arr =
[[114 128 138 116 152 134 129]
 [112 123 123 124 122 100 129]
 [125 144 131 129 108 154 137]
 [129 137 144 118 127 157 130]
 [146 129 136 115 150 119 133]
 [121 121 130 135 122 125 109]
 [150 122 136 156 131 124 119]
 [135 116 129 146 145 117 124]
 [142 128 138 138 131 122 123]
 [115 121 119 133 105 115 118]
 [118 127 126 119 152 129 142]
 [132 143 147 118 120 146 132]
 [134 126 131 114 146 112 123]
 [108 131 117 109 135 114 138]
 [110 112 121 126 135 121 134]
 [133 105 129 145 108 108 105]]
Indices start at 0.
row 0 col 0: 114
row 3 col 5: 157
row 5 col 5: 125
row 4 col 2: 136
row 1 col 4: 122
row 7 col 3: 146
row 11 col 3: 118
row 3 col 2: 144
row 4 col 0: 146
row 14 col 4: 135
row 0 col 3: 116
row 14 col 5: 121
row 15 col 3: 145
row 2 col 4: 108
row 2 col 3: 129
row 6 col 2: 136
row 8 col 5: 122
row 11 col 0: 132
row 9 col 0: 115
row 14 col 1: 112
row 6 col 1: 122
row 9 col 4: 105
row 6 col 5: 124
row 5 col 1: 121
row 13 col 2: 117
row 7 col 6: 124
row 4 col 3: 115
row 10 col 2: 126
row 6 col 3: 156
row 8 col 1: 128
row 0 col 1: 128
row 6 col 0: 150
row 1 col 1: 123
row 3 col 0: 129

x = [106 141 150 133 124 141 136 125 117 138 112 139 119 150]
x[0]	106
x[-9]	141
x[-7]	125
x[6]	136

X =
[[133 127 129 129 127 144 128 129 128 128 127 127 136 126 125]
 [126 130 128 126 131 146 128 127 128 128 129 126 127 126 129]
 [126 128 129 131 127 147 128 128 130 128 128 127 135 130 131]
 [130 128 128 125 128 151 128 129 128 129 129 126 122 126 132]
 [124 128 128 129 129 130 130 128 128 129 130 128 133 127 122]
 [130 129 128 130 126 117 128 127 128 129 127 130 118 128 127]
 [130 128 128 129 126 130 128 129 128 126 127 125 136 128 133]
 [126 128 129 126 125 130 128 129 127 128 128 126 132 127 127]
 [131 129 126 129 129 123 126 128 126 129 128 127 125 129 133]
 [129 129 128 127 126 129 126 127 126 128 127 125 135 127 130]
 [127 126 127 129 128 120 131 129 127 129 128 129 131 128 121]
 [128 129 127 127 127 146 129 128 130 128 128 127 126 128 135]]
Rows and columns are counted from 0.
row 0 col 0 = 133
row 8 col 3 = 129
row 5 col 1 = 129
row 9 col 2 = 128
row 1 col 14 = 129
row 6 col 6 = 128
row 3 col 3 = 125
row 4 col 10 = 130
row 4 col 12 = 133
row 2 col 7 = 128
row 0 col 7 = 129
row 1 col 4 = 131
row 2 col 10 = 128
row 4 col 6 = 130
row 10 col 0 = 127
row 8 col 9 = 129
row 1 col 8 = 128
row 9 col 7 = 127
row 8 col 11 = 127
row 2 col 8 = 130
row 10 col 1 = 126
row 10 col 14 = 121
row 6 col 9 = 126
row 6 col 5 = 130
row 1 col 1 = 130
row 8 col 10 = 128
row 5 col 2 = 128
row 4 col 11 = 128
row 6 col 10 = 127
row 10 col 7 = 129
row 9 col 0 = 129
row 6 col 4 = 126
row 2 col 9 = 128
row 3 col 9 = 129
row 10 col 10 = 128
row 10 col 11 = 129

data =
array([[115, 141, 123, 146, 119, 127, 122, 144, 145, 126, 103, 137, 126,
        118, 139, 139],
       [137, 111, 141, 132, 119, 127, 126, 120, 127, 111, 127, 126, 129,
        142, 142, 127],
       [129, 130, 130, 124, 120, 136, 139, 133, 145, 135, 129, 137, 133,
        136, 118, 134],
       [137, 111, 141, 132, 122, 131, 123, 121, 120, 113, 125, 128, 131,
        140, 139, 125],
       [115, 142, 123, 146, 120, 126, 122, 143, 146, 126, 103, 138, 125,
        118, 139, 139],
       [125, 126, 123, 146, 131, 134, 119, 127, 141, 126, 121, 123, 132,
        125, 136, 141],
       [120, 131, 133, 140, 104, 145, 113, 149, 145, 114, 105, 141, 120,
        106, 148, 142],
       [122, 125, 121, 157, 132, 138, 115, 124, 148, 123, 115, 120, 137,
        122, 141, 148],
       [125, 126, 124, 144, 130, 133, 120, 128, 140, 126, 122, 123, 131,
        125, 135, 140],
       [135, 116, 138, 131, 121, 127, 126, 122, 127, 115, 128, 127, 129,
        139, 139, 128],
       [121, 130, 121, 153, 129, 134, 117, 132, 147, 126, 113, 125, 132,
        121, 140, 146],
       [131, 123, 132, 130, 125, 128, 128, 126, 128, 123, 128, 127, 129,
        133, 133, 128]])
data[0,0] => 115
data[8] => [125, 126, 124, 144, 130, 133, 120, 128, 140, 126, 122, 123, 131, 125, 135, 140]
data[10,4] => 129
data[4,4] => 120
data[3,7] => 121
data[:, 6] => [122, 126, 139, 123, 122, 119, 113, 115, 120, 126, 117, 128]
data[:, 3] => [146, 132, 124, 132, 146, 146, 140, 157, 144, 131, 153, 130]
data[0,3] => 146
data[4,13] => 118
data[0,15] => 139
data[:, 7] => [144, 120, 133, 121, 143, 127, 149, 124, 128, 122, 132, 126]
data[2,12] => 133
data[6,6] => 113
data[9] => [135, 116, 138, 131, 121, 127, 126, 122, 127, 115, 128, 127, 129, 139, 139, 128]
data[8,3] => 144
data[3] => [137, 111, 141, 132, 122, 131, 123, 121, 120, 113, 125, 128, 131, 140, 139, 125]
data[8,9] => 126
data[7] => [122, 125, 121, 157, 132, 138, 115, 124, 148, 123, 115, 120, 137, 122, 141, 148]
data[6,10] => 105
data[7,14] => 141
data[7,15] => 148
data[11,5] => 128
data[11,12] => 129
data[10] => [121, 130, 121, 153, 129, 134, 117, 132, 147, 126, 113, 125, 132, 121, 140, 146]
data[4,9] => 126
data[5,6] => 119
data[7,10] => 115
data[8,10] => 122
data[10,11] => 125
data[4,1] => 142
data[2,3] => 124
data[5] => [125, 126, 123, 146, 131, 134, 119, 127, 141, 126, 121, 123, 132, 125, 136, 141]
data[10,9] => 126
data[1] => [137, 111, 141, 132, 119, 127, 126, 120, 127, 111, 127, 126, 129, 142, 142, 127]
data[:, 15] => [139, 127, 134, 125, 139, 141, 142, 148, 140, 128, 146, 128]

m = [128 147 130 148 151 144]
m[0]: 128
m[3]: 148
m[5]: 144

B = [114 139 137 111 119 148 138 111 134 150 128]
B[0]	114
B[-1]	128
B[-4]	111
B[6]	138
